Where one turn sends some rows of the set: a few examples, then the rows asked:
ven: [ 11.0   7.1 -21.7  35.8 -17.1  12.1  -5.3   2.7  -1.8  21.1 -21.5  -5.7
   1.8  22.5  19.1]
zot: [-10.5  10.5 -15.5  -0.1 -10.2   3.0  -7.2   7.5  11.5  21.2 -33.6  -6.5
   3.7   2.8  20.7]
dut: [  1.6  14.0   7.8  40.0  -9.7   9.2  -8.4  -7.4  -2.5 -21.0   8.3  18.0
  12.4   3.2   4.6]
tekev: [-15.3  -3.4 -17.9 -10.4   2.5  12.9  -4.8  -7.4  -4.1   9.8 -18.9  18.9
 -10.4 -11.8   5.4]
movit: [-24.8  20.8   7.0  27.2  -2.9  25.2   6.8  11.5  11.2  13.0 -15.1  -1.3
 -13.5  11.8   2.4]
Befa: [-22.4  27.5 -15.3  12.1 -20.6   6.2  23.0 -13.3   4.4 -12.5   8.4   8.4
  14.1   7.5   3.9]
kemug: [  8.4 -11.8 -24.0  29.5 -14.9  15.9   6.0  14.7  -9.8  10.6  -7.1  -7.6
   5.5   9.9  -9.5]
mogu: [  2.5   7.7 -15.5  19.9  -6.9  -2.9 -14.7 -20.2 -13.1  13.4  -3.3  25.8
  11.4 -21.6  22.8]
relo: [  7.9   5.5 -19.7  32.3 -13.9  16.0 -11.0  12.8  -9.5  12.7 -17.4  -7.0
   2.0  28.2   6.4]
vobog: [ -9.5  -3.2 -23.5  -1.2   2.0   7.4  -2.9 -12.8   0.1   8.9 -29.1  26.3
  -1.8  -6.8   8.1]
sis: [-17.2  17.3  -0.3  45.3 -16.0  12.9  -3.6   3.3   9.1  -7.5   7.8 -10.9
  -1.3  11.6  15.7]
Fotet: [ -1.9  -6.4  -8.1  17.3 -28.4  22.8  -4.2  -0.4  -9.0   1.7   5.5  -4.6
  34.4 -11.7  24.5]
Vife: [ -3.8  14.9  11.0   3.9 -13.1   7.7   2.9 -10.7   7.0  -6.7  11.8  30.7
   4.5  -7.8  -1.8]
sim: [-21.0  16.4  11.6  20.1   4.5  -5.8   9.5   0.7 -16.8  -4.3   5.7   4.2
   7.4   7.7  -7.8]
Sed: [  3.4 -12.5  -9.6  28.0  -7.5  13.9 -21.4  -5.7  -8.4  13.5   6.1   8.5
  20.6  11.9  28.4]
lubog: [-3.2 33.8  4.3 15.5  7.7 27.2 18.3  5.8  3.1 -2.5 -7.6 10.5 21.2  7.4
  0.8]
tur: [-3.4 18.9  2.9 14.0 -0.5 17.9 24.7 -1.3  4.7  9.1 18.8 -8.6 -8.0  0.7
 10.3]
Zedo: [-17.8  29.7   7.5   6.4 -17.4  24.0  15.3  -9.1  11.8   7.3 -18.0  21.4
  -7.3  -7.2   5.9]
doloz: [-17.4  16.9  10.0  31.0  -5.3  22.8  21.0 -17.4 -14.3 -14.2  -7.9  -2.2
   4.3   3.5  21.6]
mez: [  8.0  13.0 -13.5  19.1  -5.2  13.1 -12.5 -18.5 -22.8   8.2  -5.0  31.0
   9.2 -21.1  16.4]
dunav: [-14.7  20.6 -18.7   5.5 -18.2   8.5  -5.9   5.5   2.5  10.9 -37.9 -11.9
  -2.3  -0.4  19.8]
gepil: [-23.1 -18.3 -21.5  -3.6 -12.4  20.5   9.6  -1.8  -2.9   7.5 -10.5   5.3
   3.0 -16.3   2.1]
bosop: [  8.6   6.0 -10.6  25.9  -8.4  13.6   5.1  -3.4 -27.8  15.4 -10.8  19.2
  13.1 -27.7  -3.7]
Misor: [-11.3  18.4 -13.0  20.0 -19.5  12.7   2.8  12.8  -7.2   8.7 -36.6 -14.4
  18.2 -17.8  10.2]
keti: [  5.1  -2.0 -12.0  21.4 -19.3  16.8 -21.9  -4.5 -11.0   7.3  17.7   3.4
  20.7   7.2  28.1]

ven turns into mogu
relo turns into mez
sim turns into lubog
Now these:
Misor turns into Fotet
Vife turns into movit

Where one turn sends some rows of the set: a few examples, then the rows asked:
Zedan: [-18.0 -22.0 -15.8 -23.4  18.4 -20.1  28.1  -7.9  37.9  -5.8   8.7  -8.1
   5.6 -26.4  14.5  13.6]
pom: [ -8.1 -23.0  -8.1  -7.4   2.0  15.3  25.9  -7.1  44.2 -32.2   4.7   2.9
  -2.0 -38.9  10.0  16.0]
faran: [ -3.7 -13.6 -15.4 -22.2  -2.5  16.3  19.9 -12.9  -8.3  -3.2   4.6 -17.2
 -25.6 -20.0   2.8  28.2]
defig: [-15.9 -17.5 -19.0  -1.7  13.0  15.9  20.2  -2.2 -14.3 -30.3  -6.2 -18.0
   5.9 -25.8  16.3  10.3]
bev: [ -6.8 -17.9   0.1 -12.1  -5.6   2.8  23.5   9.1  46.4 -29.6  -2.9 -22.9
  12.3 -22.4  -4.3  18.0]
mut: [  0.1   2.4 -11.3 -18.0  10.9  29.8   1.1  -0.2  -2.7 -27.0   0.4 -16.1
   5.3 -16.2  -8.8  27.2]
kez: [-11.0  12.9 -10.0  -8.7  -3.7  -3.3  38.8   2.3   2.7 -20.0  22.4   3.8
   1.2 -49.1  -4.0  25.3]
Topa: [  0.9   2.3  -8.2 -36.2  -9.5 -25.8  25.4   2.4  22.9 -28.3 -12.7  -7.5
 -23.3 -15.0  -0.2  12.3]
bigi: [ -7.4  -1.4  -9.6  -1.5  20.5   6.1  41.9  12.2  17.6 -26.4  23.2   0.9
  -6.2 -37.7   1.9  34.4]
gor: [-14.5 -22.5   6.4 -17.3  12.6   6.1  -1.8   7.7  -0.4 -23.7  21.0  -9.2
 -13.1  -3.1  13.7  31.3]
vivov: [ -0.6  -5.4  -0.2 -15.2  24.6   6.9  41.7  25.2  26.2 -12.4   8.5 -12.9
  -5.2 -22.9 -10.3  28.4]
Sutes: [ -5.9 -13.7 -18.8 -13.4   1.5  16.8  17.1 -13.5  -0.8  -8.3   8.7 -20.3
 -31.0 -21.8  -2.2  27.9]
tas: [-23.4  -3.4   4.2 -18.9  10.6  -2.3  33.9  23.0  15.6 -40.2  13.6  13.3
   5.0 -18.8  10.8   1.2]
kifo: [  1.9  -7.8   4.4 -15.2   4.1 -19.9  15.5  20.7  31.7 -42.9 -13.8 -12.6
 -10.6 -16.3  -0.9  18.1]
Sumam: [-21.2  -4.9   1.5 -24.9   2.2  -2.5  -5.9   6.8 -11.7 -17.4  -0.4 -13.3
  13.4 -12.8  -1.8  -1.0]
Lema: [-23.3 -18.4  -5.6 -16.2  -8.4   0.4   8.4 -10.9 -16.5 -19.0  15.7   1.3
 -19.1 -23.3  19.7  12.4]
vek: [ -9.2   5.1 -19.8 -38.7  -8.4   1.8  24.8 -17.3  31.5 -30.0   7.9   2.6
  15.5 -22.5   6.7  16.6]
Gumi: [-19.1  -5.0  -8.9 -21.1   9.9 -17.3  15.2  -4.6  33.7 -31.3  20.8  -0.8
  24.4 -22.6  14.0  23.5]
Deg: [ -0.2  -9.3 -18.0 -14.0  30.0 -29.4  28.2   2.5  20.3 -19.4 -11.2  -7.3
 -12.0 -35.1  10.8  16.7]
nomes: [  8.1  -6.5  -4.8 -11.3  12.2   3.5  17.3   7.0  28.9 -48.6 -12.9   8.9
 -15.3 -34.3   6.5  17.8]
ged: [  0.2   0.6  -6.7 -19.1   8.3  28.5   2.0  -0.3 -11.0 -26.6   2.7  -9.0
  10.2 -19.7   0.0  29.4]
bop: [-16.8   5.7 -11.0 -19.1  -9.0 -15.5  49.3   8.1   3.1  -7.8   5.6  -8.7
  -0.5 -38.4  -6.6   4.3]
Biri: [ -9.2 -13.0   2.8 -13.5 -10.8  -2.0   9.1  -9.7  33.1 -11.5  15.5   8.9
   4.3 -50.9  -1.0  19.9]
farog: [ -7.6   2.4 -11.6 -14.0  16.9 -35.3  13.4   0.5  14.8 -41.3   8.1   5.6
  -2.7 -32.0  15.8  25.2]
Dunap: [ -6.8  -9.8  -8.9 -24.2   4.5  -7.1  20.6  -7.1  30.2   3.4  -4.7  -7.0
  20.0 -44.8  -4.9   7.6]
tal: [-11.9 -23.1  -9.8 -32.0  16.6  14.7  18.3   2.2  -3.0 -11.9 -10.7 -15.1
 -10.2  -2.3  12.9   4.9]
Tulif: [  9.7   1.2  -3.7 -17.5  11.0 -22.4  13.5   6.1  17.2  -8.9 -17.7  -6.8
  -3.7 -46.6 -11.6  18.3]
Timup: [-26.4 -10.5  -2.3 -15.6   5.3 -20.7  47.3  22.0  13.8 -21.3   7.2  -8.8
  -2.2 -20.8   5.5  -1.5]
folek: [-14.7 -13.7   5.2 -20.4  10.8   6.2  -7.7   6.0   5.7 -23.5  23.4 -10.7
 -15.2  -0.1   3.0  29.8]
Sal: [-14.7 -16.9 -13.5 -35.6  19.4  15.3  13.1  -2.9   1.6 -17.1  -4.7  -9.6
 -13.5   1.2  10.2   1.7]
naran: [  8.8  -1.5   1.9 -17.1  -0.7 -10.2   7.4  -1.3  20.8 -23.6  -1.6  15.1
 -24.2 -47.6  -3.0  24.7]
bibe: [ -1.1   3.5   9.9 -36.6   2.8   4.8  31.6  21.0  22.2  -4.3   9.6   1.7
 -10.1 -19.8 -16.9  18.6]
bar: [ -9.9   6.9   5.9 -37.8  -0.5  11.0  28.8  12.7  15.5 -25.4  14.5  23.3
  -5.8 -22.4  -1.7   7.5]
rukof: [-15.0  -7.6   6.0 -25.8  -7.0  -0.1  -2.4   7.6 -17.4 -12.1  -1.7 -13.8
  12.0 -16.1  -0.6   6.1]
poril: [-13.6 -18.4   0.0  -0.5   0.1  -6.0   7.5   8.8  -9.5 -11.6   8.5 -34.7
  -2.7 -20.4  -0.6  29.6]
Rurov: [ -9.0  -8.4  -5.8 -33.5 -22.4  -8.3  25.7  -6.2  42.0 -16.4   8.7 -14.7
  -4.6 -15.1  -3.4  20.7]
galon: [-29.4 -18.1  -7.3 -14.5  -3.5  -7.9   4.7 -10.1 -11.7 -15.6  16.2  -2.2
 -19.6 -22.6  13.9   4.5]
rido: [-16.6 -13.3  -2.9   6.6   0.9  -3.3   2.8   4.6  -6.5 -15.7  10.8 -32.3
  -3.0 -28.1  -6.9  26.2]
nud: [-19.5 -13.7 -23.0  -1.6  12.6  13.8  17.7  -7.9 -12.4 -26.0  -6.5 -16.6
   1.6 -31.8   9.5   2.1]
tak: [  0.4  18.2 -16.8 -32.9  -2.4 -20.5  18.0  -4.7  10.2 -40.3  -8.3   6.4
   2.2 -29.4   4.9  14.5]

faran turns into ged
Biri turns into pom
tak turns into farog
Now these:
kez turns into bigi
Sumam turns into galon

Where one turn sends some rows of the set: a few examples, then the rows asked:
zef: [ 17.1  -2.8  -9.3  -9.5  -1.8  -3.6 -12.5   0.9  -3.9 -10.4 -28.9  -8.9
  26.7  -3.4  -1.2  -6.6  13.8]
safu: [ 13.5  -0.4  -9.6  -7.0   2.1  -6.2  -7.5   4.9 -10.1  -2.6 -29.0 -13.8
  27.8   0.2  -4.1  -9.0  16.1]
Vakas: [ 14.4  -1.8 -10.6 -10.3   1.0  -6.3  -7.2   3.7  -8.8 -11.3 -31.0  -8.5
  27.2  -0.7  -4.8  -4.3  10.2]
neden: [-11.2   0.0  -0.7  14.7   1.3   8.7   1.0  -2.6   2.3  20.7  30.5   3.2
 -17.7  12.2  -3.1   2.9  -0.9]
rakiz: [ -5.5   2.5   3.9  -3.6  -3.1  13.5  15.6  -2.2  -0.1 -10.6  10.1   5.8
 -19.6   6.5   4.8  10.2 -31.1]
butot: [ -4.0   7.2   6.0   6.6   8.4  19.3  19.6  -4.1   0.9   2.1  22.7  -1.6
 -13.4   1.0 -10.9  12.5 -15.4]
Kile: [ -4.1   7.5  11.7  18.3   8.7  11.5  13.2   0.0   8.3  20.5  22.7 -12.6
 -15.1   2.0  -2.5  -2.6  -2.4]
kef: [  0.6   5.8   1.3  18.8   1.5   0.0 -17.0   0.4   8.3  30.0   9.7  -3.7
 -15.0  10.9  17.0 -17.2  -3.9]
Fovuv: [ 12.9   0.2 -10.7  -5.2   0.2   0.9  -8.6   3.5 -13.0  -0.6 -31.0 -12.8
  30.3   0.2  -3.9  -9.3  12.6]
Tum: [-12.5  -8.9  -0.4   2.8 -10.8   2.3  -4.3   7.1   3.0   5.0  21.5   9.1
 -23.3  12.2  19.5  -6.0 -16.2]
dede: [  3.2   3.9  -5.2   2.2  11.4  24.7   0.9  -1.6  -3.5  -2.8  28.9  10.8
  -1.4  -5.3 -11.7  12.1 -15.1]
Mezuk: [ 13.6   1.3 -10.7  -6.7   4.0  -4.1  -6.2   1.9 -10.4  -3.8 -28.3 -12.6
  28.7   0.0  -9.5  -5.1  16.1]
leku: [ 14.3   0.2 -11.3  -9.2   2.9  -4.2  -5.7   1.3  -9.9  -9.1 -29.4  -8.8
  28.2  -0.8  -9.7  -2.0  12.7]
bomub: [ -3.8  -0.3  -4.4  -1.2 -10.9   3.7 -14.8   3.7  -2.8   9.3   0.2   6.5
 -18.0  16.3  28.6 -13.2 -26.5]
fub: [ 13.1  -1.9  -9.8  -9.1   0.6  -7.5  -8.1   5.7  -9.2  -7.2 -30.7 -11.3
  26.9  -0.4  -0.8  -8.9  12.7]
nidi: [ 16.0  -2.3  -9.6  -6.4   0.5  -1.2 -10.3   3.5  -6.4 -10.7 -30.1  -7.2
  29.8  -5.1  -2.9  -6.3   9.2]
Daro: [ 16.9   0.1 -11.4  -9.4  -1.4  -2.4 -11.4  -4.2  -6.0  -8.9 -30.9  -8.7
  26.1   0.5  -5.8  -1.8  12.2]
Puna: [ 14.4   1.9 -11.5  -3.1   1.9   0.2  -8.7  -0.7  -9.7  -1.9 -32.2 -10.1
  29.4   0.9  -8.4  -4.3  12.7]
niro: [-17.4  -0.6  10.1   5.5  -7.8   6.4   0.7   8.4  -2.9  10.5   8.9   3.7
 -22.9  11.7  15.5  -6.1 -28.2]
Dod: [ 16.4  -0.1 -10.5  -3.9   1.9  -1.1  -9.0  -0.5  -6.3  -8.0 -32.1  -6.7
  29.4  -2.6  -7.4  -2.5  10.5]
madon: [ 14.5   1.2 -12.2  -9.8  -0.6   1.1  -8.9  -4.0 -11.1  -3.9 -29.0 -12.0
  27.3   2.7  -8.6  -2.7  14.3]
fula: [ 15.3  -3.3  -8.8 -10.2  -1.9  -0.8 -11.6   4.5  -7.8  -6.3 -25.8 -14.0
  28.5  -4.2  -1.0 -10.0  16.1]
befu: [-10.4   1.7  11.7  11.0   6.7  15.1   7.0   3.5   3.7   1.2  24.5   8.7
 -15.2  -3.8  -7.7  10.0 -19.6]
Pogaf: [ -8.7  -1.7  -3.5   8.2   1.3  11.7   3.2  -5.2   3.0   4.1  30.5  12.8
 -17.7   8.3  -6.4  13.5 -10.2]
Tovak: [-10.3   6.1  13.9  21.8   7.3   8.2   2.4  -0.1   8.2  18.1  21.1   2.2
 -18.1   1.6  -6.1   3.4 -11.1]
sotot: [ -6.1   3.3  12.9  15.0  -2.0   0.2   5.7   4.9  11.3  19.5  10.1 -11.4
 -22.9   7.6  18.5 -14.2 -10.4]
Vebe: [ -7.1  -0.4   8.2   1.5  -9.6   1.8   7.2   3.1   6.7   0.0   2.5  -0.5
 -26.0  10.1  23.1  -6.6 -27.9]
Somu: [ 13.7  -0.5 -10.4 -10.0  -1.1   2.3  -9.9   1.4 -12.1  -1.7 -26.4 -15.3
  28.8   0.1  -5.2  -8.1  17.1]
zoda: [ 13.8  -3.1  -9.7  -7.1  -0.8   0.0  -9.5   7.2 -10.4  -6.1 -30.4 -10.9
  30.4  -3.2  -0.6 -10.6  10.5]
sife: [ 4.9  8.3  1.0 20.7 15.3 13.2 -7.7 -3.0  7.9 22.3 27.7 -0.7 -4.6 -2.4
 -7.7 -1.0  3.0]
Nof: [-13.5  -4.5   0.6  11.6  -5.8   3.7  -3.4   5.1   2.8  20.9  25.5   0.6
 -21.8  13.6  13.0  -8.8  -4.7]
Ketu: [-10.0  -7.5  -3.1   0.3  -6.3   7.4   0.3   1.1   3.3  -6.0  24.1  16.6
 -21.1   8.4   6.8   8.0 -19.9]
bim: [-14.3   4.3  13.3  18.4  -1.1   2.8  -1.9   3.2   4.4  23.7  11.1  -1.0
 -22.9  11.1   8.0  -6.4 -15.5]
lofu: [-14.4  -2.2   9.4   1.6  -3.3  13.6   5.9   8.1  -3.3  -3.0  17.2   9.4
 -18.3   2.2   5.3   4.1 -30.8]
gat: [ -2.0  -1.2  -8.4 -11.5  -4.9  19.0  -4.1   2.2 -10.4 -11.0  12.6  15.5
  -9.8   6.3  10.3   4.9 -33.2]

butot turns into Vebe
Dod turns into zoda
Tum turns into neden
Now these:
dede turns into bomub
bim turns into befu
madon turns into zef
safu turns into leku

